Which row each row swaps with, under one turn or mirror
pote: [ 1.22 -1.03 -1.83 -1.23 -1.00 -0.83  0.61  1.50  1.16 -0.05 -1.26  0.91
 -3.11  2.09  0.57  1.62 -1.42 -0.06]
rida: [-0.34  1.17  0.97 -0.08  0.72  0.16  1.61  1.66  0.70  3.02 -1.93 -1.35
 -2.37  0.82  0.61  1.40 -0.31 -0.66]
niza: [ 0.37 -0.91  0.04 -0.49  0.76 -2.40  0.34  1.28  1.48  0.39 -0.70  0.40
 -1.96  1.29  1.65  1.28  1.24  0.62]
fefuf: [ 0.29 -0.85  0.69 -0.38 -1.00 -0.85  1.95  1.27 -0.27  2.30  0.43 -2.65
 -1.24  0.77  1.25  0.89 -0.80 -2.24]
badur: [ 0.30 -1.62  0.55 -0.23 -1.11 -0.86  2.45  2.06 -0.97  2.97  0.13 -2.02
 -1.62  0.79  1.12  0.01 -0.76  0.33]
tep: [ 1.06 -0.03 -0.12 -0.99  0.12 -2.75  2.52  1.61  0.25 -0.22 -1.56  2.28
 -0.84  1.13  0.99  0.36 -0.64 -0.09]
gepaz: [ 1.00 -0.13 -0.86 -1.04 -0.26  0.62  4.75  1.91 -0.77 -0.12 -0.33 -0.63
 -1.02  0.44  2.44  0.79 -1.54  1.17]
Zep: [-0.17  1.51  0.62  0.45 -0.14  0.62  3.03  0.97 -1.37  0.74  1.85 -1.13
 -2.48  1.16  1.41  0.61 -1.21  0.36]
ragok: [ 1.82 -0.56 -0.06 -0.88 -0.21  1.13  2.20  1.75 -0.05  0.03 -1.99 -0.87
  1.97  0.93  1.03  1.02 -0.04  0.72]
ruki: [-0.51 -0.86  1.18  0.71 -0.12 -0.03  0.56  1.12  1.98  0.81  0.74  0.85
 -3.23  0.51  0.08  2.10 -1.39 -0.87]
zimib: [ 1.10  0.45  2.30 -1.05  0.11 -1.62  2.91  0.41  1.31 -0.30 -0.83  0.18
 -1.72 -0.76  0.63  1.60  0.64 -0.03]
soti: [ 1.27  1.30 -0.36 -0.97 -0.84 -0.43  1.75  3.28 -0.79  1.56  0.88 -1.05
 -0.97 -0.94  1.48 -0.77 -0.91  0.32]
tabiv: [ 1.50  1.24  0.49 -0.13 -1.52  0.66  3.73  2.48 -1.26  0.34 -0.89 -0.86
 -1.08  1.09  1.88 -0.83 -0.80  1.49]
navos: [ 1.36  1.54  1.10 -0.88 -1.31  2.55  2.37  1.09  0.63  1.99 -0.84  0.96
 -3.15  0.74  1.16  1.33 -0.43  0.53]
sosi: [-0.24 -0.56  0.40  0.42  0.69  1.17  1.94  1.19 -0.84 -0.74 -1.49  1.49
 -1.39  1.80 -0.61  2.44  0.57  0.55]
pafeg: [ 0.35 -1.15  1.19  0.70 -2.44  1.06  0.57  1.98  1.51 -1.02 -1.33  1.12
 -1.74  1.42  0.89  0.99  0.17 -1.79]
buzig: [ 0.85  0.53 -0.12  1.78 -1.06  0.40  0.66  1.80  0.03  2.69 -0.85 -1.88
 -0.52  0.37  1.56  0.96  0.69  0.52]
Viv: [ 1.24  0.19  0.16  0.52  1.11  3.40  1.45  1.56  0.45 -0.34 -0.16  1.44
 -0.80  0.29  0.79  1.05 -0.23 -0.07]
raro: [ 0.95 -0.53  0.52  0.37 -1.54 -3.01  2.59  2.17  0.01  1.45 -0.79 -1.95
 -1.80  1.22  1.11  0.30 -0.85  0.23]
Viru: [-0.14 -2.04 -1.56  0.57 -1.50 -0.34  0.46  1.40  1.71  1.64 -0.39  0.16
 -1.52 -0.77  1.00  2.20 -0.67 -0.59]
Duk: [ 0.22 -0.01 -0.52 -1.15  0.34 -1.80 -0.35  1.47  1.28  0.86 -0.04  1.52
 -2.64  0.15  0.39  0.73  0.30  0.60]
sem: [-1.87  0.37 -0.56 -0.93  0.70  0.07  1.81  0.02 -0.47  1.03 -1.26  0.19
 -1.47  2.64  0.60  0.98  0.74 -0.49]
lata: [ 1.53  0.31  1.21  0.22 -0.62  1.58  0.41  2.64  0.97 -1.50 -2.34  1.06
 -1.35  1.26  0.82  0.30  0.04 -1.04]
nebog: [ 1.53 -2.49  0.34 -1.03 -0.75 -0.17  2.18  1.55  0.13 -1.71 -0.31 -1.14
 -3.30  0.18  1.18 -0.09 -0.20 -0.92]
sas: [-0.92  0.05  1.01 -0.45 -3.17  1.02  2.05  1.39  0.02  0.90 -0.29  0.15
  1.28  0.57 -0.05  1.10 -0.65  0.27]
Punib: [ 0.15 -1.83  0.11 -0.23 -1.57 -0.61  3.06  1.32  1.18  2.10 -0.93  1.77
  0.78  0.39  0.85  1.12 -0.71  0.40]
saket: [ 1.96  1.29  0.29 -1.95 -0.08 -0.10  1.25  2.63  0.66 -0.20 -0.35 -1.11
 -0.40 -0.89  1.00 -1.35 -0.18 -0.25]
tebat: [-0.06 -0.21  1.46  0.94 -3.38  2.12  1.44  1.38  0.54 -0.32 -1.31 -0.31
 -1.05  1.47  1.52 -0.08 -0.51 -1.12]
limiv: [-0.93 -0.16  1.59 -0.47 -0.87  1.80  1.00  0.07  0.91 -0.83 -1.43  1.31
 -2.07  1.77 -0.08  1.24 -0.02 -1.28]
Mok: [-0.24 -0.82  1.34 -2.06 -1.06  0.54  1.89  0.48  0.59 -1.45 -0.49  0.70
 -1.23  1.70  0.16  1.80 -0.12 -2.29]
fabo: [ 0.88 -1.06  0.64 -0.83 -1.47  3.65  1.97  1.28  0.15 -0.08  0.61 -1.20
 -0.55  0.09  1.33  0.74 -0.56 -0.71]
paz: [ 0.53 -0.50 -2.05  1.08 -2.05  1.44  0.55  2.79 -0.45  0.50 -0.62  0.85
 -1.63  1.52  1.29  0.75 -1.97 -0.79]
Sozud: [ 2.05  0.80 -0.33 -1.97 -1.36  0.45  2.86  2.00 -0.47  3.35 -0.15 -0.96
 -1.16  0.91  0.87  0.96 -0.67 -0.63]
godok: [-0.48 -0.85 -1.15  0.39 -0.25 -1.36  1.63  1.44 -0.70 -0.90  0.07 -2.26
  0.35  0.19  1.14  0.67 -0.96 -0.60]
Soput: [-0.31 -0.54 -0.81 -2.06 -1.03 -0.61  3.54 -0.42 -1.00  0.93  0.51 -1.21
 -0.69  1.01  1.78  0.29 -0.36  0.39]
Kimur: [ 1.19  1.06  0.34  0.77 -1.03  2.97  2.48  0.82 -0.48 -0.45 -0.13 -1.26
 -0.69  1.50  1.99  0.39 -0.84  1.10]
feliz: [ 1.67 -0.31 -0.38 -0.49  0.96 -1.44 -0.02  0.87  2.40  0.52 -1.27  0.30
 -1.68  0.04  0.97  1.84 -0.16  0.62]
voz: [ 1.51  0.45 -0.17  1.67 -2.20 -1.58  1.43  1.89  0.73 -0.65 -0.03  1.85
 -1.66  0.16  1.75  0.90 -0.46  1.24]
lef: [-0.25 -1.14  1.00 -1.01 -0.27 -1.37  2.26  1.87  0.40  2.59  1.28 -1.75
 -0.29  0.79  1.73  0.52 -0.70 -0.49]
Ner: [ 0.71  0.41 -1.19 -1.34  0.80 -1.71  1.44  0.85  0.87  0.66  1.73  0.00
 -2.25 -0.31  0.36  1.66  0.12  0.40]
fize: [ 0.47 -0.03 -0.93 -0.82 -1.39  0.18  2.03  1.51 -0.12 -2.00  1.31  2.28
 -2.90  0.29  0.96  0.57 -0.59 -0.35]
sur: [ 1.00 -0.90  0.06  0.89 -0.97  2.43  1.90  1.75 -0.26  1.17 -1.19  0.06
  1.69  0.23  0.78  0.70 -0.31  0.09]
Fepul: [ 0.81  0.23  0.52 -0.21  0.67  3.58  1.81  1.78  0.37  0.96 -0.10 -1.12
  0.08  0.61  0.98  0.78 -0.27  0.36]
Nupet: [ 1.39  0.50  0.97  0.95 -1.79  1.09  1.58  1.76  0.65 -1.54  0.31  2.54
 -1.47  0.85  1.09  1.00 -0.79 -1.59]
kag: [-0.02  1.52 -0.68 -1.46 -1.82 -1.24  2.59  1.92  0.23 -1.52 -0.78  1.71
 -2.00  0.65  2.07  0.63 -0.12 -1.10]
Rofi: [ 0.87 -1.13  0.13 -0.59 -0.92 -1.09  1.55  1.65  0.20 -0.95 -0.35  0.19
 -4.87  0.36  1.29  0.62 -0.42  0.73]

zimib pairs with godok
kag pairs with gepaz
Punib pairs with sem
ragok pairs with Mok
Zep pairs with voz
raro pairs with Ner
tebat pairs with Viv
Fepul pairs with pafeg
fefuf pairs with feliz
lata pairs with fabo

Which row each row swaps with, under one turn or mirror
leket: [ 0.63 -1.61 -1.69  0.66 -0.53 -1.68  0.73  0.30  3.20 -1.32 -1.80  1.55
 -0.32 -2.16 -0.45 -1.58 -0.66 -0.81  1.77]
savi: [-0.47  1.58 -1.94  1.36  1.07 -2.19 -1.81  0.95 -0.41 -1.22 -1.14  1.31
 -0.29  1.07  2.13  0.65 -1.52 -0.02  1.02]
tum: [-0.91  1.01  0.15  0.13  0.93 -0.19 -1.50 -1.06 -0.31  0.24 -0.08  1.37
  0.22  1.44 -2.02 -0.47 -0.23  1.21  0.84]
pef: [ 1.51 -0.11 -0.57  1.20 -0.26  1.12  0.27  0.69  1.32 -1.23 -1.21  0.69
  0.67 -1.76  1.64 -1.10 -2.28 -0.73  1.09]
vilob: [-1.33  1.39 -2.01  0.12  0.05  0.88  0.49  0.64  0.89 -2.35 -1.20  0.60
  0.38 -0.91  0.72  1.13 -0.88  1.19  0.71]
Rez: [-0.01 -0.43 -0.12  2.21 -1.82 -0.76 -1.11 -0.87 -0.11  0.70 -1.15  3.11
 -0.76 -0.62  0.01 -1.17 -2.22 -0.39  2.91]
nerer: [-1.38  1.80 -1.46  0.92 -0.47 -0.01 -0.07  0.77  0.24 -1.89 -0.01  0.42
 -0.21 -1.39  1.11  1.79 -0.77  0.94  0.37]
kov: [-2.43 -0.43 -0.06  1.85 -1.55 -2.16  0.61 -0.50  0.03 -0.69 -0.38  2.06
 -1.53  0.63 -1.29  0.68 -0.96  0.28  1.77]
feti: [-1.57  1.34 -1.84  1.63  0.25 -2.45 -2.56 -0.94 -0.47  0.05 -0.39  0.61
 -0.14  0.20  1.48  0.65 -1.30 -1.41  1.54]
Vute: [ 0.10  0.81 -0.91  1.08 -1.92 -1.22 -0.85 -1.17  1.09 -0.69 -0.16  2.71
  1.43 -1.89 -2.12 -0.03 -1.62 -1.76  0.11]
motus: [ 0.58 -0.11  0.82  0.74  0.89 -1.32 -0.91 -1.82  1.36 -1.03  0.15  1.27
 -0.55 -0.45  2.00  0.12 -0.08 -1.75 -0.15]
bepop: [-0.22  0.11 -1.87  0.21 -2.18 -1.96 -1.16 -0.73  0.70  0.06 -1.10  2.44
  2.36 -1.32 -1.14 -0.32 -1.45 -1.15 -0.69]
Koni: [-1.10  0.14 -0.61  0.37 -2.05 -1.61  0.43 -0.58  0.66 -0.51 -0.07  1.98
 -2.21  1.70 -1.43  0.53 -0.85 -0.23  1.39]
tid: [-1.76  1.47  0.37 -0.19  0.69 -0.31 -0.87 -0.12 -0.80 -0.78 -0.78  1.18
  1.23  0.90 -1.96  0.30 -0.65  1.14  0.94]
botun: [-1.50  1.09  0.30  0.35  0.07 -0.47 -1.18 -1.04  0.58  0.12  0.53  0.67
  1.41  0.09 -2.09 -0.60 -0.25  1.64  0.64]
Momos: [-1.67 -0.47 -0.63  0.99  1.27  0.25 -0.06 -0.28  1.29 -1.05  0.16  1.72
 -0.70  1.70  1.78  0.32 -1.65 -0.35  2.01]
talud: [-1.29 -0.27 -0.97  1.25  0.87 -1.36 -1.48 -0.24 -0.10 -0.26 -1.73  0.74
 -0.93 -1.37 -0.49 -0.63 -0.59  2.33  3.56]
taloz: [ 0.87 -2.46 -1.57  1.43 -0.37 -1.92  0.38  0.13  2.68 -0.76 -1.19  1.60
 -1.28 -1.22 -1.00 -1.56 -0.63 -1.16  1.99]
Fiz: [ 0.29 -2.05 -1.95  0.20 -1.21 -0.88  0.01  0.16  2.23 -2.01  0.08  2.15
 -0.33 -1.70  0.84 -1.76 -0.71  0.93  0.20]
zeg: [ 0.38 -0.16  0.53 -0.78  1.04 -1.54  0.08 -1.00  0.99 -1.33 -2.35  2.29
  0.14 -1.64 -1.85  0.91 -0.09  0.76  2.09]
vafi: [ 0.39 -0.39 -0.68 -0.27  1.02 -2.41  1.25 -0.60  0.87 -2.10 -2.80  1.49
  1.31 -0.42 -0.79  0.41 -0.86  1.14  1.78]
defug: [-1.72  0.27  0.32  1.26 -1.76 -1.55  0.19 -0.90  0.54  0.04 -0.02  2.16
 -1.51  1.78 -1.30  0.48 -1.10 -0.27  0.87]
Zot: [-1.66 -0.22 -2.28  0.87  2.13  0.42 -0.11 -0.87  1.19 -1.61 -0.63  1.66
  0.09  1.50  1.07  0.19 -1.11 -0.44  1.85]
nutin: [-0.63 -0.73 -0.36  2.01  1.07 -1.07 -1.79  0.37  0.71  0.09 -2.14  2.23
 -2.52 -0.87 -0.82 -0.77 -0.80  0.80  3.03]
nakab: [ 1.51  0.81 -1.52  0.27 -1.18 -2.93 -1.78  0.54  1.08 -0.10 -0.13  1.56
  1.22 -0.93 -0.83 -1.45 -0.42 -1.07 -0.92]
bebu: [ 0.53 -1.41 -1.18  0.22 -1.38 -0.31  0.23 -0.40  2.21 -0.12 -0.17  2.31
 -0.16 -2.00  0.84 -1.58 -1.33  1.77  0.59]
tof: [-1.05  1.19 -2.25  1.21  0.93 -3.09 -1.93  0.02 -0.61 -1.20 -1.55  1.54
 -0.16  1.03  1.35  0.23 -2.21 -0.89  0.92]
Rira: [ 0.14  0.15  0.32  0.29  1.52 -2.06  0.78 -1.61 -0.02 -2.09 -2.30  2.30
  0.96 -1.30 -1.23 -0.54 -0.68  1.05  1.39]
Pefin: [-0.93 -0.01 -2.02  0.30 -1.07 -0.53 -2.09  0.83 -0.90 -1.80 -1.93  0.42
  1.33 -1.49  1.59 -1.00 -0.24 -0.14  0.52]
Pupo: [ 1.69  1.69 -1.02  0.17 -1.46 -2.80 -0.64 -0.21  1.40  0.31 -0.34  1.68
  0.96 -1.50 -0.57 -1.08 -1.29 -1.06 -0.59]
duv: [-1.56  0.90 -1.96  1.22  1.24 -2.65 -2.41  0.37 -0.35 -0.70 -1.49  0.47
 -0.09  0.65  1.67 -0.05 -0.82 -1.08  0.41]
Pilaf: [ 1.33 -1.28 -2.07  1.59  0.08 -1.03  0.09  0.44  2.99 -1.05 -1.41  2.53
 -0.16 -2.00 -0.75 -1.29 -1.22 -0.74  2.36]
Lol: [-0.64  1.83 -2.52 -0.34 -0.61  0.57  0.30  0.59  1.00 -2.36 -0.88  0.55
 -0.37 -0.76  0.06  1.56 -0.74  0.41  1.11]
mozo: [-0.57  0.64 -0.05  2.10  1.43 -0.99 -1.46 -0.02  0.29  0.71 -2.01  1.67
 -1.58 -0.85 -0.97 -0.31 -1.12  1.54  3.16]
dar: [-1.73  0.37 -1.32  1.05  1.53  0.39  0.33 -0.44  1.52 -1.06  0.38  1.83
  0.13  0.65  1.74  0.07 -2.02 -1.20  2.44]
Liri: [-1.87  0.81  0.57 -0.46  0.43 -0.92 -0.72 -0.12 -0.55 -0.33  0.06  1.02
  0.78  0.61 -2.03 -1.37 -0.02  1.31  1.07]
muma: [ 1.89  1.89 -1.95  0.29 -0.51 -2.26 -0.89  0.26  0.80 -0.30 -0.47  1.02
  1.39 -1.83 -0.71 -0.50 -1.39 -0.73 -0.67]
Bifo: [ 1.54  0.96 -1.12 -0.53 -0.64 -2.55 -0.96  0.50  1.15 -0.43 -0.15  1.33
  0.81 -0.67 -0.79 -1.94 -0.93 -0.31 -1.49]
das: [-1.35  0.86 -1.97  1.67 -0.05 -2.55 -2.70  0.42  0.17 -1.20 -0.80  1.44
 -0.65  0.52  1.25  0.87 -1.12 -2.34  1.25]
pogi: [-0.97  0.20  0.47  1.92  0.63 -0.92 -1.91  0.64  0.12 -0.29 -1.86  1.08
 -1.52 -0.17 -1.69  0.17 -0.16  0.44  3.09]
Lan: [-0.94 -0.11 -1.50  0.42 -1.92 -1.55 -0.52 -1.32  1.23 -0.53 -1.11  1.92
  2.42 -1.49 -1.28 -0.28 -1.20 -2.33 -0.28]
koz: [ 0.89 -1.15 -1.51  1.32  0.27 -0.81  0.59  0.04  3.24 -1.10 -1.53  2.04
 -0.18 -1.60 -1.14 -1.27 -1.68 -1.97  1.89]
Gemos: [-2.03 -0.59 -1.94  1.42  1.12 -0.39  0.43 -1.26  2.10 -1.34  0.25  1.73
  0.80  0.89  1.27 -0.15 -1.89 -0.22  2.01]
tal: [ 0.01  0.64  0.53  0.54 -2.25 -0.82 -0.27 -0.02 -0.65  0.24 -2.04  1.07
  1.02 -0.63 -2.30 -1.55 -0.73 -0.56  0.67]
dil: [ 1.91 -0.24 -2.28  0.78 -0.28 -0.64 -0.13  0.48  3.02 -0.34 -0.78  1.91
 -0.70 -2.41 -0.58 -0.80 -1.90 -0.35  2.16]
Lev: [ 1.22  0.24  1.20  0.32  0.20 -1.44 -0.92 -1.19  2.08  0.15  0.22  0.70
 -0.37  0.25  1.03  1.15 -0.18 -1.45  0.28]
Peka: [-0.62  0.10  0.27  1.45  0.96 -0.32 -2.44  0.31  0.55 -0.09 -1.74  0.59
 -1.99 -1.14 -1.18 -0.23 -0.38  1.08  2.78]
Tuse: [ 0.67 -0.04 -2.18 -0.22 -1.43 -3.33 -1.25  0.52  0.94 -0.70 -0.77  1.13
  0.83 -0.47 -1.73 -1.38 -0.68 -1.61 -0.46]
sal: [-0.76  1.92 -2.02  1.06  0.98 -2.27 -2.87  0.60 -0.71 -0.83 -1.68  1.19
  0.19 -0.20  0.99  0.18 -1.06 -1.02 -0.08]
vop: [ 0.40 -0.72 -1.74  1.09 -0.93  0.20  0.79  0.35  1.26 -1.04 -1.42  1.37
 -0.14 -0.39  2.78 -1.18 -2.15 -0.90  1.25]
bipur: [ 0.40 -2.24 -1.57  0.63 -1.21  0.09 -0.34 -0.07  2.88 -0.10 -0.72  2.52
 -0.16 -2.17  0.50 -0.98 -1.06  0.67  0.99]
kes: [-0.29  0.58 -0.54  1.04  0.41 -1.14 -1.74  1.02 -0.02 -0.70 -1.52  1.82
 -1.42 -1.45 -1.25 -0.30 -0.85  2.43  3.01]
sonet: [ 0.29 -0.91  0.56  0.86 -1.85 -2.21  0.13  0.06 -0.34 -0.66 -1.69  1.33
  1.05  0.57 -1.29 -2.22 -1.69 -1.14  0.14]
Rigi: [ 0.43 -0.17 -0.33 -0.77  0.64 -2.41 -0.95 -1.23  1.36 -1.06 -0.23  2.12
 -0.53  0.28  2.17  1.22 -0.41 -1.38  0.09]

pogi pairs with savi
sonet pairs with pef
Bifo pairs with koz
Fiz pairs with Vute
Pilaf pairs with nakab
bipur pairs with bepop
kov pairs with nerer
zeg pairs with Rigi
leket pairs with Pupo
motus pairs with Rira
talud pairs with feti
dil pairs with Tuse

